In the data rows, the value 128 means zero.
Here are some numbered points:
[102 167 135 100 153 123 159 115 183 114 128 146 175 100  95 144 101  98
 123 104 104  81 145 159 120 134 156  83 105 129 108 154 154 134  88 147
 133  70 102 132 134 127 115 104  98 160  85 147  71 152 112 119] 0
[ 99 135 124 133  47  55 154 119 141  67 146 114 124 115 104 148 130 188
  45  65 152 234 150  88 137 160 121 130 122 105 121  74 180  90  86  46
 124 112 137  92 174 121 163 184 106 177 169 125  96 125 190 147] 1
[155  94  96 134  99 101 102 141  96  94 123  79 135 178 126 177  98 150
 166 141  86  94 176  86 148 173 137 121 135 129 152 144 128 149 115 106
 137 150 150 149 139  96 121 104 138 126 149  83 117  88 108 143] 2
[ 96 169 141 114 146  93 137 105 141 130 138 123 140 118 112 112 111 107
 108 118 116 125 118 141 126 118 129  94 124 147 137 141 126 111 114 123
 120 110 114 134 115 127 127 113 138 146  89 136  80 156 106 129] 3
[106  96 156 134 125 131 119 106 110 157 157 113 147 124 154 161 140 141
 143 145 137 118 155 104 154 123 110 145 133 113 157 149 127 151 172 144
 131 144 146 156 136 133 110 151 131 128 116 154 120 139 108 123] 4
[165  91  79 125  93 102 165 186  94 106 170 149  61 164 115  69 183 124
  48 202 185 189 191 204  83 179  91 157 120 183 125 158 112  90  63 110
 105 131  49 132  99 126 123 149   0 106 121 174 161 116 205 118] 5
[100 188 184  79  64 180 105 207 156  53 170 253 140 242  86 124 100 117
  78  87 113 111 168 255 108 118  76 146  57 202 226 110  54 144  27 131
  29 137  60 101 131 113 176  90  53 109 199 142 168  95 121  49] 6
[112  91 116  97 127 113 104 141  82  96 137 125 102  70 155  91  39 157
 182 140  54  85 137 156  71  95 124 134 135  56 159 100 152  98 165 131
 168 124 125 111 143 158 137  73 161 119 150  90 149 155  65 127] 7
[141  67  98 108  79 101 255 143 130 209 189  33  86 203 126 222 199 161
 193 227 161 217 206 212  94 102 208 140 103 131 152 105  96  74  97 222
 159 213 171 151  77 232 135 234  78 214 233 236 102  80  73 115] 8
[162 134 186 145 191 220 101 129 131 125 109 151  33 162 128 144 158 116
 150  66 128  77 115  65 190 121  30 169 160  59 190 171 109 103 105 139
 174 193 158 102  75 103 134  73 117 132 101  75 183 157 111 147] 9
[113 153 134  79 139  36 144 111 117 228 174 160 149 121  48  95  90 196
 199 117  67 119 138 167 117 146 135  62 139 192 113 201 130 122 123 105
  43 103 168 106 123 110 123 149 104 160  66 170  52 208  68 106] 10
[109 137 149 104  71 108 147 138 130 138 131 143 126 112 123 107 106 142
 103 116 107 182 158 104 112 140 117 110 106 131 112 105 166 122 105  67
 152 137 119 150 123 108 150 173 109 143 151 118 131 117 159 138] 11
[137 113 141 153 105 108 125  92 157 142 119 112 151 125 118 148 132 122
 126 137 105 117 119 119 166 150 110 100 153 154 133 125 107 133 127 129
 158 141 108 145 116 129 115 116 145 109 103 104 135 114 139 149] 12
[121  88 167 144 157 170 135 134 151 155 157 128 106 136 136 151 100 107
 178 120 114 121 105 104 140 138  95 134 117  98 156 146  79 120 120 105
 113 139 129 150 132  96 123 143 137 132  96  92 140 144 145 122] 13
[130 127 123 138 166 152 159  85 118 111  88  96 142 120 151 101 149 107
 103 145  97 140 114 181 130  79 131 163 110 137  96  64 110 153 136 146
 185 144 163 145  87 113  75  97 116 120 145 127 147 173 118 168] 14
[126 160 163  94 130  93  79  94 152 138  75  84 131 161 147 139 112 171
  76 123 178 137 117 110 210 131  84  88 189 150 105 144 107  92 150 146
 127 150 162 177 104 151 180 219 195 176 108  88 130 154 220 136] 15
[ 71 143 107  72 155  78 146  58 179 129  81 136 191  90 115  54 132  77
 112  69   0 139  89 160  94 115 153 156   0 124 159  99  86 127  59 148
 169 117 157 184 186  63  87 127  55 133 196 103 112 175 143  86] 16
[126 137 110 147 112 148  97 136 137  94  87  70 143 150 139 110 140 131
 124  97 132 138  46 152 177 149 109 111 115 134 110 136 157 103 134 124
 158 165 126 168 164 138 102 111 160 136 108 106 164  86 162  96] 17
[147  92 116 163 115  80 124  76 112  93 123 138 139  72 142 157 145  95
  94 128  69 131 133 117 129 131 130 139 118 153 114 107 128 137 188 140
 161  98 147 104  97 122 106 142 189 131 122 204 137 123  85 155] 18
[155 129 144 120  98 125 129 136 129 102 156 144 124 166 129 153 131 107
 150 149  93 107 148 104 146 114  97 128 136 137 130 111  86 144 139 154
  77 134 127 159 138  95 127 124 144 109 134 100 122 113 106 137] 19
[107 143 133 132 105  82 123 141  91 158 102 109 157 138  99 182 119 155
 140 152 161 122 191 129  77 108 155  92 151 126 178 132 109 121 191 158
 137 177 126 171 103 134  84 151 136 113 136 129 115 100  81  34] 20
[118 153 122 143 117 116 119 123 105 100 112 142 119 123 156 110 155 131
 123 125 106 108 136 110 117 134  84 138 168 162  95 130 173 147 145 131
 152  99 162 162 133 130 164 145 117 101 107 137 113 140 122 147] 21
Which two points above are nearest to each new point by angle? Their numbers follow each, nearest first.
[197 127 102 133 107 123 120  97 126 127 124 145 121 134 141 196 115 127
 103 138 177 149 118 104  99 114 166  81 185  77  91 105 119 134 132 135
 139 149  88 136 116 149 134 143 177 154 120  98 128 134 214 125] 15 12
[170 108 125 165 112  62 105 121 101 188 139 175  89 110 171 119 140 173
 171 117  66 130 174 110 175 117 108 144 141 180 127 133 150 154 122 144
 112  87 159 114 135  66  78 158 164 106 103 164 132 109  75 177] 18 10
[ 84 121 194 141  95 146 133 168 167 171 153 116 128  78 118  91 123 173
 125  82 177 129 127  84 134 184 156  95 120 176 112 167 132 159 141  99
  97 200 129 108  97  98 179 106 186 100  97 153  90 120 127 153] 10 11
[106  87  78 169  74  97 154 139 137 145 118 148 112  59 150 166 186 181
  62 124 114 146 115 132  91 116 149 130 136 120 140 112 101 122 129  78
  81 141 124 105  91  87 136 140  87 154 122 205 109 214 136 161] 1 18
[140  96   9 130 122 116  92  98 109 116 158 208 166  22  99 121 103 151
 163 124 104 155 107 145  27 152 152  79 155   0  93 138 125 145 137  70
  70 187 102 135 108 109  99  67  93 176 126 116 146 192  94  83] 7 10
[103  79 111 141  89 110 127 146 127 124 118  90 173 107 127 110 126 168
  98 109 137 205 121 102 158 121 122 138 117 114 121 112 136 119 127  68
 134 118 104  96 135 147 148 151  99 169 109 139 135 162 161 142] 1 11
[133 130  72 159 103 132 131 135 132 119 167 141 124  99 119 159 176 167
  89 122 140 180  99 133  74 131 163  85 148  55 119 122 119 150 125  89
 105 184 108 136  99 107 136 112  89 171 120 165 130 202 149 117] 1 5
[124 126 149 149 139 159 132 166 155 104 121 149 166 162 156 190 132 134
 109 146 141  41 160 120  55 174 182  90  93  95 111 143 141 163 125 127
 115  44 108 169 140 152 106  65  93 169 158 173 163  94 105 128] 0 6
[ 97 150  94 139 144 136 143  95 128 146 129  92  85  83 150 131 175 109
 145 112 155 121 151 136 164 121 125 132 165 135 178 121 114 118 127 157
 102 123 127 154 103 117 115 146 124 101  87 180 135 117 123 114] 4 20
[139 155 161 100  79 134 115  99 134  86 145 103 135 179 109  83 105 104
 162 140 151  91 101 158  85 130 108 151 139 152 149 109  71 160 104 156
  89 155 128 137 184 146 139 141  81 116  95 109  82 146 147  90] 6 19
[100  58 130 125  98 168 118 136 118 155 108  97 165  91 148 130 159 174
  79 106 126 161 110 117 164 107 119 118 118 125 130 125 134 121 131  89
 123 122 115  90 125 140 129 138 106 146 122 137 132 137 120 107] 1 11
[111 143 141 112 116 116 129 119 132 100 124  96 148 122 109 138 106  98
 139 115 136 124  88 144 121 140 114  79 124 148 119 146 152 120 139 111
 133 119 117 149 131 138 118 127 150 128 109 130 153 137 157 136] 17 3
[126 114 138 118 151 151 147 105 163 142  87 141 126 139 136 112 130  90
 131 106  73 130  88 137 115 130 107 138  74 124 143 115  81 117 100 126
 128 148 163 176 118 102 113 126 100 141 155  87 160 163 124 111] 16 13
[137 162 123 102  99 129 157 117 127 117 135  93 132 144  99 125 112 119
 116 114 161 174 100 142 122 102 123 157 122  94  96 130 119 115 127 135
 142 121  73 105 150 131 127 126  91 141 125  94  91 133 144  81] 1 5
[134 125 138 135 158 154 155 146 145 145 152 129 164 184 131 153 155 155
 124 156 118  81 165 114 142 161 149 130 137 142 142 126  99 132 132 112
 102 124 148 160 120 110 109 138 111 129 129 161 145 137 117 120] 4 19
[150 202 170  95 102 173 166 150 137  88 110 154 168 186 118 118 115 102
 115 125 132 177  81 139  79 120  81 166  78 165 153 112 179 168  96 123
 105 140 100 130 158  82 108 167 118 118 205 116 157 116 153  92] 6 11
[107 151 127 109 153  85 114 129 116 128 120 148 160 112 105 118  96 139
 127 125 124 112 175 101 100 130 133  99 125 135 128 136 114 124 130 119
 136 136 125 138 137  97  94 139 165 105 124  95  90 132 121  61] 20 3
[120 121 163  86 134 131 135 119  91 125 152 102 128 146 150  41 134 172
 159 134 101 111 120 154 154  94 151 157 153 151 173 131 138 111 160  85
 174 156 175 127 124 116 143 112 145 123 139 127 132 139 108 143] 7 14
[141 122 154 126 170 126 116 117 117 208 183 149  99 179 118 122 133 162
 170 131 111  94 118 129 165 107  92 135 187 187 114 112 144 152 157 141
  70 101 151  85 122 114 151 165 151 118 100 121 107 118 148 112] 10 19
[122 153 107 157 104 140 150 106 137 154 131 112 133 125 172 156 154 128
 135 149 143 160 139 153 139 111 169 150  97  94 158 114 141 136 149 157
 176 126 122 135 103 166 159 138 124  90 103 158 148  88  92 144] 8 4
[123 114 106 161 149 115 207 135 134 173 119  81 138 130 141 206 173 172
 143 193 146 186 164 175 121  56 153 146  92 133 154  96 101 138 112 174
 205 141 127 143 114 188 160 145  89 126 132 162 135  49  85 123] 8 20
[100 159 159 151 105 147 104 107 160 138 163 143 156 117 196 130 142  85
  91 166 119 127 143 134 103 158 154 133  75 130 106 150 140 117 172 162
 102 160 112 120 126 147 163 135 154 127 109 103 148 107 109 181] 18 4
[171 145 118  95 117 141 147 135 131 156 124  90 110 149  69 132 135 128
 115 109 152 159  80 168 128  70 146 205 124  89 104 163 125 139 144 141
 151 103  49  71 133 119 115 113  95 124 118 103 124 111 129  59] 5 6
[157 149  96 147 145 126 122 129 106 137 127 164 112 109 136 138 128 121
  90 124 213 154 102 142 110 105 140  92 186 105  76  99 101 139 163 125
 143 189 103 135 102 150 153 126 141 161  80  97 147 151 217 101] 15 17
[118 121 148  94 125 133 124 146 140 139 159 148 105 126  92  81 137 119
 144 121 139 133 121 164 129 132 154 137 113 141 134 152 140 123 131  95
 124 154 132 143 139 142 108 137 128 132 110 137 138 128 112 101] 10 6
[100 123 127 134 140 142 104 151 102 113 127 117 113 134 137 143 147 138
 117 124 115 145 118 117 108 128 128 127 128 163 126 118 125 163 106 102
 127 132 125 148 124 120 121 146 146 125 114 131 108 134 127 117] 21 11
[132  76 114 134 167 118 133 148 114 159 139 146 165 195 127 122  99 142
 163 140 121  73 128 144 151 195 132 153 159 129 141 161 151 124 139 121
 152 122 137 137 117 171 156 157  91 121 142 150 104 103 133 131] 2 4
[145 133 149 135 155 163 159 208 162 157 141 129 167 190 128 163 183 153
 120 182 134  92 177 123 104 201 165 148 157 126 150 152 110 124  95 124
  72  98 148 160 133 142 117 125  75 134 155 173 143 119  89 133] 8 5
[114 124 120 123  77  85 108 132 136  93 109 108 136 129  98 108 107 163
 113 102 145 154 114 131 129 118 112 110 102 108 149  83 140 126  73  78
 131 103 123  89 167 135 155 170  97 152 127  88 103 118 175 136] 1 11
[101 161 150 118 132  95 141 115 144 134 133 134 140 138 119 121 100  87
 127 130 143 130 122 144 128 138 126  97 141 148 142 132 125 105 126 133
 112 121 110 124 114 157 142 126 128 151 117 141 106 145 112 155] 3 0
[140 221  37 153 188 209  97  19 154 159 192 150  14  11 171  53 163  42
 176 120 147 143 133 100 178 215 243 171 145  52 156 121 199 102  57 130
  78  83 117 131  83 144 168 159 229   9 114 115 152 156 104 214] 9 18
[135 144 116 104 120 135 105 150 115 125 128 126  99 131 138  83 113  96
 115 129 165 120 149 150 126 156 182  86 126  44 126 148 129 137 108 108
  98 112 156  95 120 143 168 157 157 110 113  92 111 109 154 164] 15 1
[120 108 136 113 158 148 150  99 164 141  77 142 135 145 136 108 135  80
 139  98  51 130  72 148 106 128 106 140  54 122 151 113  65 111  90 123
 134 147 175 193 122  99 110 120  87 146 168  74 177 168 126 111] 16 14
[117 118 145 134 127 132 140 152 139 123 153 121 100 118 123 132 134 127
 133 147 155 140 133 143 132 151 141 131 119 119 131 118 125 108 126 113
 138 130 126 147 127 115 150 127  97 113 132 147 122 129 149 149] 5 8
[173 124  76 129 149 151 119 103 119 111 131 136 126 106 101 132 111 116
 130 124 149 162 109 129  87 127 143 116 160  23  91 123 130 149 137 153
 132 123  93 115 132 158  89  71 132 135 135 116 142 127  99  80] 7 20
[106  82 112 137  83 106 124 147 128 121 124  88 176 104 127 114 125 169
  97 102 133 208 122 105 150 124 121 136 113 113 122 107 142 114 119  65
 133 119 101 100 135 144 151 158  95 173 106 136 139 159 163 140] 1 11
[109 145 107 131 135 116 110 180 120 125 129 139  81 141 107 140 143 145
  97 158 196 136 195 135 108 150 160  93 127 118 126  97  98 117 134  93
 148 132 122 146 109 130 147 129 102 111 138 136 117 126 132 134] 5 20
[143 114 162 135 131 175 142 128  97 155 119 137 130 124 149 125 127 109
 133 141 136 105 142 153  98  85 131 123 147 135  91 130 117 137 155 152
 139 153 128 148  88 126 102 110 131 104 135 142 114 107 146 134] 14 20
[ 95 120 140 131 126 118 143 120 128 130 128 140 139 153 164 139  84 130
 140 140 129 116 134 116 135 174 123 140 128 132 144 142 144 117 157 122
 136 150 122 117 143 138 154 135 118 130 164 105 120 119 144 141] 2 4
[159 116 105 134 191 123 153  99 135 153 162 121 197 148  97 130 135 122
 119 163  63  78 170 129 179 130 155 134 134 173 116 137 121 130 175 128
 158 116 170 142 106 126 129 177 132 139 116 183 115 122  89 110] 18 4
[130 120 147 111 129 112 111 128 109 113 127 151 113 147 139 111 158 122
 120 164 136 118 131 107 143 152 136 138 115 137 123 139 164 137 134 126
 129 131 169 150 138 139 113 149 147 142 139 144 120 160 125 132] 21 4
[116  99 120 128 134 121 107 108 119 207 169 128 141 107 115 100 118 196
 168 128 112 113 125 152 130 113 122 140 169 172 138 157 172 150 126 121
  70 143 154  91 131 100 141 165 110 136 100 123 119 142 138  98] 10 4
